Each path below is one point turned by a fixed rotation once a step. After each direction that follows a path, write how fast that rotation turns it, in deg/step (0 if it stays still).
Each turn is a multiple of 5 degrees from 10 to 175, or 0.
Each row of a path follows its step; steps can be skipped.
Rotation 1:
step 0: -1.02,+0.37,+1.99,-0.25,-1.86,+0.42,-0.76,+0.86,+1.49,+1.56,-1.72,+1.12,+0.48,+1.67,-0.05,-0.17,+0.93,-0.69,-1.16,-0.08,+0.05,-0.59,+3.22,+0.92,+1.04,+1.68
step 1: -0.91,+2.39,-1.07,+1.96,-0.56,-0.33,-0.24,-0.02,-1.43,+1.14,-2.49,-1.09,+0.15,-0.05,+0.33,-1.67,+1.21,+1.05,-0.70,-1.50,+2.05,+0.45,+1.35,-1.10,-0.50,-1.57
step 2: +1.16,+0.24,-0.53,-0.62,-0.99,+0.54,+1.91,-2.88,-0.10,+2.49,+0.52,-0.50,+2.28,+0.72,-2.59,+0.30,+0.18,+1.08,-1.17,-0.36,+0.16,-1.77,-0.04,-1.18,-0.46,+0.21
step 3: -1.20,-1.49,+0.50,+1.98,-0.97,-0.22,+0.03,+0.31,+2.92,+1.69,-0.87,+0.23,-1.00,+0.52,-0.69,-1.20,-0.61,+0.20,-1.23,+0.99,-0.62,-1.69,+2.71,+0.07,+1.09,+1.41
step 4: -0.71,+0.33,-1.83,+0.77,-1.49,-1.36,+1.63,-0.04,-0.88,-0.23,-0.47,-0.65,-0.47,+0.48,+1.85,-2.92,+1.01,+1.54,-1.59,-1.30,+0.52,+0.58,+1.55,-0.19,-2.12,-0.95
step 5: +1.95,-0.67,+0.32,-1.09,-1.61,+0.90,+1.86,+0.20,-0.73,+1.26,+1.34,-0.75,+1.70,+1.04,-3.03,+0.24,-1.11,-0.37,-2.27,-0.43,+0.55,+0.31,+1.27,-0.57,-1.34,-0.53
step 6: -2.01,-0.55,+0.22,+1.64,+0.15,+1.12,-0.77,+1.60,+1.43,+0.84,-0.34,-1.22,-1.49,-1.07,-1.96,-0.69,-0.46,-0.56,-1.30,-0.05,+1.31,-2.06,+1.63,+0.36,-1.30,+2.21
step 7: -0.60,+0.63,+0.47,+0.74,-1.04,+0.59,+0.22,-1.31,-1.98,+0.51,+0.39,-0.86,-0.45,-0.73,+1.69,-2.17,+0.65,+1.27,-0.61,-2.32,-1.97,-0.87,+1.05,-0.21,-2.98,-0.17
step 8: +1.25,-2.23,+2.22,-0.67,+0.20,+0.50,+1.65,+0.37,-0.10,+2.01,+0.49,+0.21,+0.63,+0.45,-1.59,-0.57,-0.55,-1.27,-1.77,-2.78,-0.01,+0.27,+0.87,-0.49,+0.48,-1.72
step 9: -2.32,-0.67,-0.96,+0.35,+0.74,+0.36,-1.21,-0.53,+1.61,-1.19,-1.16,-0.65,-1.15,-0.25,-1.20,+0.13,-1.03,-0.18,-2.30,-2.64,+1.81,-1.27,+1.47,+1.13,-0.18,+1.07
+0.47,+0.49,+0.15,-0.84,-0.25,+0.77,-0.02,-0.54,-0.13,+0.12,-0.50,-0.60,-0.05,+0.38,+0.38,+0.44,-0.85,+0.15,-0.37,+0.36,-1.13,+0.34,+0.57,+0.43,+0.06,+0.20  145
-0.25,+0.08,+0.04,+0.28,+0.28,+0.15,-0.16,-0.52,+0.23,+0.10,+0.20,+0.02,-0.12,-0.81,-0.67,-0.15,-0.32,+0.52,+0.53,+0.77,-0.84,-1.09,-0.37,-0.54,-0.45,+0.81  95
+0.59,-0.03,-0.09,-0.52,-0.68,-0.66,-0.22,+0.41,+0.16,+0.59,-0.25,+0.48,-0.87,+0.01,-0.66,+0.23,-0.39,-0.97,-0.07,-0.18,-0.04,-0.87,-0.20,+0.51,+0.55,+0.27  125
+0.46,-0.46,+0.96,-0.21,+0.09,+0.36,+0.50,-0.68,-0.52,+0.18,+0.25,+0.54,-0.35,+1.04,-0.09,-0.05,-0.15,-0.17,-0.36,+0.39,+0.58,+0.11,-0.68,-0.86,-0.12,+0.44  125
-0.08,+0.17,-0.41,-0.70,+0.26,-0.12,+0.01,+0.22,-0.12,+1.31,+1.15,+0.80,+0.42,-0.20,+0.37,+0.47,-0.69,+0.52,+0.21,-0.17,+0.20,+0.10,+0.29,-0.26,-0.19,-0.27  125
+0.24,+0.76,-0.49,-0.42,+0.14,-0.37,+0.44,-0.15,-0.48,-0.22,+0.27,-0.39,+0.00,-0.12,-0.08,-0.55,+0.15,-1.07,+0.17,-0.25,-0.63,+0.01,+0.20,-1.39,+0.10,-0.57  120
Rotation 2:
step 0: +0.83,-0.01,-0.67,-0.69,-2.10,-0.94,+0.43,+1.26,-0.21,+0.18,-0.60,-0.42,+2.40,+2.20,-0.30,+0.65,-1.45,-1.37,-0.20,-0.88,+0.59,-0.09,-0.24,-0.10,-0.67,-1.55
step 1: -0.53,-0.81,-0.49,+0.11,-0.98,-0.47,+0.70,-2.11,-0.69,-1.11,-0.11,-0.92,+0.34,+1.42,+0.78,-1.51,-0.69,-1.29,-0.58,+0.97,+1.30,+0.73,+0.66,-2.05,-0.49,-1.51
step 2: -0.40,-1.98,+0.67,+0.31,+0.71,+0.14,+0.06,+0.39,+0.72,+0.49,+0.39,-0.90,-1.46,+0.15,+1.00,-0.97,+0.31,+1.59,-1.38,+2.41,+0.72,+1.94,+1.28,-1.12,+0.26,-0.42
step 3: -1.01,+0.21,+1.87,-0.57,-0.47,+0.02,-1.00,+1.71,+2.15,+1.21,+0.47,+0.47,-1.38,-0.46,-1.60,-0.78,+1.57,+0.95,+0.18,+0.94,+1.14,-0.61,+0.83,-0.19,+0.42,+0.47
step 4: -0.09,+1.87,+0.54,-0.84,-2.31,-0.04,-0.66,-0.49,+0.78,+1.11,-0.74,+1.01,+1.46,-2.12,-0.08,+0.21,+2.03,+0.51,+0.89,-0.66,-0.43,-0.22,+0.84,-0.12,-0.30,+1.24
step 5: +0.11,+0.30,-0.16,-0.77,-0.38,+0.57,+0.13,+1.18,-0.41,+0.09,-1.74,+0.32,+2.64,-0.93,+1.73,+0.14,-1.36,+0.62,+0.28,-1.40,-1.52,-0.59,-0.03,-1.41,-1.70,+0.41
step 6: -1.24,+0.22,-0.89,+0.23,+1.80,-0.15,+0.13,+0.14,-0.46,-0.10,-2.52,+0.40,-0.19,+0.25,+0.28,-0.42,-1.41,-1.64,-0.50,-1.11,+0.95,-0.12,-1.28,-2.36,-0.49,-0.87
step 7: -1.18,-0.62,-0.89,-0.01,+0.45,+0.16,-0.05,-1.12,+0.42,+1.24,-0.78,-2.15,-1.19,-0.16,+0.78,+1.06,-0.06,-0.56,-0.78,+0.43,+2.23,+1.56,-2.06,+0.29,+1.00,-0.76
step 8: -0.05,-0.76,+1.57,-1.57,+0.09,+0.60,+0.40,-0.49,+0.74,+1.14,+2.54,-2.12,-0.59,-1.54,-0.55,+0.33,-1.28,+0.36,+0.14,+0.68,+1.72,-0.94,-0.06,+0.65,+0.88,-0.12
step 9: +1.37,-0.56,+0.02,-0.72,-0.27,+0.20,+0.74,-0.30,+0.07,+0.73,+1.84,+1.45,+0.03,-2.57,-1.63,+0.23,-0.03,-1.10,+0.32,+0.76,-0.23,-0.42,+1.62,-0.97,+1.07,+1.20
+0.57,+0.64,-0.50,-0.71,-0.50,+0.65,+0.28,+0.96,-0.07,-0.10,+0.02,+0.10,+0.21,-0.55,-0.38,-0.69,+0.62,-0.35,-0.23,-0.68,-0.89,+0.01,+0.00,+0.22,-0.03,+0.43  65
-0.27,-0.37,+0.18,+0.52,-0.23,-0.25,+0.22,+0.02,-0.17,+0.35,+0.32,-0.70,-0.34,-0.31,+0.30,+0.09,+0.54,-0.52,-1.25,-0.30,-0.54,-0.82,+0.08,-0.17,+0.38,-1.06  60
-0.81,+0.05,-0.80,-0.05,+0.25,-0.55,-0.28,+0.81,+0.78,+0.52,-0.33,+0.54,-0.77,+0.52,-0.49,+0.71,+0.08,-0.61,-0.32,+0.02,-0.15,+0.39,+0.17,+0.48,-0.14,+0.04  100
+0.08,-0.17,+0.01,+0.55,-0.43,+0.73,-0.75,-0.26,+0.10,+0.92,-0.37,+0.02,-0.57,+0.84,+0.27,-0.48,+0.42,+0.47,+0.19,-0.41,-0.28,-0.43,+0.77,-0.49,-0.50,+0.50  40
+0.41,+0.69,+0.70,-0.30,-0.29,-0.37,+0.13,-0.58,+0.22,+1.29,+0.30,-0.26,+0.63,+0.10,-1.03,+0.61,-0.30,+0.24,+0.11,-0.21,-0.38,-0.05,+0.26,+0.47,-0.02,-0.20  80
Rotation 3:
step 0: -0.46,-1.96,-1.02,-0.50,-0.01,-2.55,+1.11,+0.02,-1.28,+2.25,-0.33,-1.14,+0.53,-1.36,+0.42,+0.44,-0.46,+2.59,-1.08,-0.78,-0.10,-0.82,+0.76,-0.87,-1.58,+2.14
step 1: -3.54,+0.79,-2.86,-1.31,+0.35,+1.00,-0.31,+0.94,+0.29,+2.01,+1.02,-0.82,-0.36,-1.30,+0.77,-0.81,+0.57,+1.18,+0.40,-1.19,-0.95,+1.22,+1.04,+0.55,-0.01,-1.08
step 2: +0.05,+1.07,-1.34,-1.55,+0.52,+1.89,-0.48,-1.40,+2.01,-0.05,-0.79,+0.97,-1.06,+0.04,+2.86,-0.63,+0.52,-1.06,+1.29,-1.79,+2.31,-1.14,-0.55,+0.58,-1.09,-1.17
step 3: +0.11,+0.26,+0.94,+1.07,-0.62,-0.83,+1.03,+0.60,-1.41,+0.34,-1.57,+1.00,-1.04,-0.07,+3.88,+0.76,+0.77,+0.31,-1.24,+0.36,+2.14,-1.99,-1.53,+0.04,+1.29,+0.95
step 4: -2.83,-1.57,-0.68,+0.40,-1.29,-1.64,-0.23,-0.28,-0.43,-0.68,+1.07,-0.76,+0.74,-0.65,+1.09,-1.21,-0.53,-0.69,-1.06,+0.91,-0.11,-0.39,+0.47,+2.36,+2.58,+2.28
step 5: -0.74,+0.18,+0.04,-0.15,-1.00,+1.46,-1.20,-2.35,+1.99,+0.53,+2.54,-1.42,+0.24,+0.03,+1.06,-1.64,-2.11,+0.12,-0.26,-0.98,-0.97,-0.82,+1.52,-1.06,-0.71,+1.67
step 6: +1.08,+3.16,+0.38,-0.76,+0.32,+0.89,-1.16,+0.63,-0.79,+2.35,+0.72,+1.15,-0.30,+0.37,+2.48,-0.17,-0.28,-2.10,+0.51,-0.07,-1.95,-0.42,+0.34,-2.06,+0.48,+0.13
step 7: +0.16,-0.41,-0.16,-1.56,+2.16,-1.70,-1.03,-0.55,-1.13,+0.52,-0.82,+2.20,+0.90,+0.18,+0.88,+0.08,-0.13,-2.39,+0.94,+3.32,+1.59,-0.49,+0.54,+0.37,+0.43,+0.75
step 8: -0.50,-1.51,+1.41,-0.43,+0.06,-0.74,+0.03,-1.00,+1.38,+1.26,+1.17,-0.89,-0.18,+0.04,+0.42,+0.18,+0.04,+3.00,-0.72,+4.05,+1.21,-0.41,+0.74,+0.33,+0.27,+0.32
step 9: +0.19,+1.85,+0.24,-1.17,-1.85,-0.06,-0.48,-0.75,+1.83,+0.95,+1.35,-2.11,-0.68,-0.31,+0.29,-0.55,+1.09,+0.29,+0.31,+1.45,-2.79,+1.08,-1.59,+1.68,+0.75,-1.22
-0.30,+0.08,+0.25,+0.21,+0.28,-0.44,-0.54,-0.79,-0.51,+0.46,+0.35,-1.03,+0.05,-0.27,-0.47,-1.05,+0.54,-0.07,-0.22,-0.61,-0.23,-0.52,-0.14,-0.30,+0.05,-0.78  85
+0.35,+0.83,+0.36,-0.83,+0.25,+0.12,-0.04,+0.06,+0.02,-0.78,+0.81,+0.40,-0.50,-0.82,+0.07,+0.26,-0.53,-0.08,+0.25,-0.55,-0.10,-0.38,-1.03,-0.31,+0.07,-0.37  95
+0.05,-0.68,+0.45,+0.43,-0.25,-0.42,+0.03,+0.28,+0.20,+0.19,+0.10,+0.20,+0.73,-0.12,+0.91,+0.39,-0.64,-0.68,+0.03,-0.21,-0.10,+0.05,+0.12,+0.04,-0.39,-1.51  90
-0.45,+0.10,-0.75,-0.61,+0.00,-0.32,-0.24,+0.28,-0.10,-0.42,-0.05,+0.22,+0.36,-0.12,-0.42,-0.37,+0.33,-1.18,+0.47,+0.02,-0.43,+0.54,-0.01,+1.11,+0.79,-0.26  135
-0.38,-0.02,-0.48,+0.41,+0.85,-0.96,+0.46,-0.48,-1.21,-0.16,-0.42,+0.34,+0.46,-0.27,+0.05,+0.46,-0.53,-0.01,-0.49,+0.39,-0.01,+0.04,-0.68,-0.24,+0.11,+0.32  100
+0.26,+0.21,-0.86,+0.70,+0.75,-0.65,-0.39,+0.39,+1.07,-0.01,+0.32,-0.70,-0.76,-0.13,-0.11,+0.16,-0.77,+0.11,-0.40,+0.03,+0.08,+0.29,+0.29,+0.03,+0.48,-0.16  95
Rotation 4:
step 0: -0.23,+0.52,+0.04,-0.18,+0.51,+0.77,-0.03,-0.12,+2.69,-2.34,+0.74,-0.46,+0.38,+0.99,-0.81,+1.43,-2.07,-1.47,+0.68,-2.25,-1.16,-0.98,-0.72,-0.32,+0.31,-0.83
step 1: +0.02,-0.24,+1.98,-0.87,-0.38,-0.08,+0.93,+0.50,+1.59,+0.52,-2.93,-1.74,-0.79,-1.17,-1.06,-0.47,+0.57,-1.82,+0.75,+1.84,-0.84,-1.13,-0.36,-0.36,+1.48,-0.94
step 2: -0.87,-1.03,-1.05,+1.03,-0.33,+0.52,+0.91,-0.70,+1.05,-1.57,+0.82,-0.78,+1.63,-0.23,-0.81,+1.29,-0.08,+1.23,-1.13,+0.12,-1.01,-0.23,-1.12,-0.66,+2.87,-2.09
step 3: +0.01,+2.13,+0.57,+0.39,-1.69,+1.65,+0.98,-0.93,+2.56,+0.35,-1.45,-1.46,+0.07,+1.37,-0.98,-1.25,+0.86,+0.56,-0.23,-0.11,+1.32,-1.82,+0.02,-0.36,+0.59,+0.95
step 4: +0.26,-0.48,-0.47,-1.26,-0.59,-1.37,+0.05,+0.18,+1.85,+1.27,+1.39,+0.66,+1.31,+1.09,+0.70,-0.49,-0.50,-0.40,-1.20,+1.56,-1.35,-1.92,-2.78,-1.21,+0.95,-0.87
step 5: +1.10,+0.15,-0.60,+2.11,-0.80,+1.96,+1.34,+0.36,+2.52,+0.30,+1.16,-1.40,-0.28,+0.02,-1.35,+0.87,+0.06,-0.59,+2.33,+0.37,-1.22,-0.28,-0.24,-1.37,-0.80,+0.69
step 6: +0.77,+0.28,+1.02,-1.80,+0.24,+0.15,+0.50,-0.22,+1.61,-2.65,-0.44,-1.06,-0.10,-0.45,+0.26,+0.97,+0.90,-1.88,-1.89,+0.77,-0.55,-0.79,-2.59,-0.35,-0.91,-0.46
step 7: +0.07,+0.20,+0.25,+1.38,-0.28,+0.27,+1.68,+1.95,+0.78,-0.42,+0.41,-1.07,-0.74,-0.03,-0.88,-0.84,-0.05,-1.05,-0.03,-0.75,-2.55,-0.39,-0.16,-0.13,+3.85,+0.47
step 8: -0.43,+0.03,+1.39,+0.50,+0.66,+0.60,+2.39,-1.20,+0.57,-0.28,-0.50,-1.27,+1.07,-0.98,-1.48,+0.86,-0.65,+0.07,-1.64,+0.40,+1.34,-2.76,-0.28,-2.15,-0.09,-0.80
step 9: +0.12,+0.38,-0.19,-0.90,-1.32,-0.71,-0.80,+0.31,+2.34,-0.99,-0.62,+0.21,-0.38,+1.35,-1.23,-0.75,+0.01,+0.89,+0.42,-1.37,-0.25,+0.20,-1.61,-3.13,+2.34,+0.33
+0.65,-0.26,-0.68,+0.49,+0.72,+0.01,-0.61,+0.64,+0.19,-0.13,-0.27,+0.73,+0.13,+0.76,+0.20,+0.96,-0.38,+0.05,-0.41,-0.27,+0.17,+0.19,-0.58,-0.01,+0.84,-0.06  160
+0.03,-0.34,-0.05,+0.81,+0.33,+0.43,-0.41,-0.16,+0.29,-0.77,+0.27,-0.32,+0.67,-0.44,-0.25,+0.47,+0.47,+0.81,-0.13,+0.15,+0.34,+0.33,+0.61,-1.08,-0.70,-0.02  120
-0.94,-0.08,+0.02,+0.11,-0.49,+0.24,-0.34,-0.04,+0.07,+0.70,+0.31,+1.26,-0.05,+0.38,-0.10,-0.30,-0.10,+0.12,+0.06,-0.38,+0.44,-0.76,-0.43,-1.00,-0.38,+0.45  70
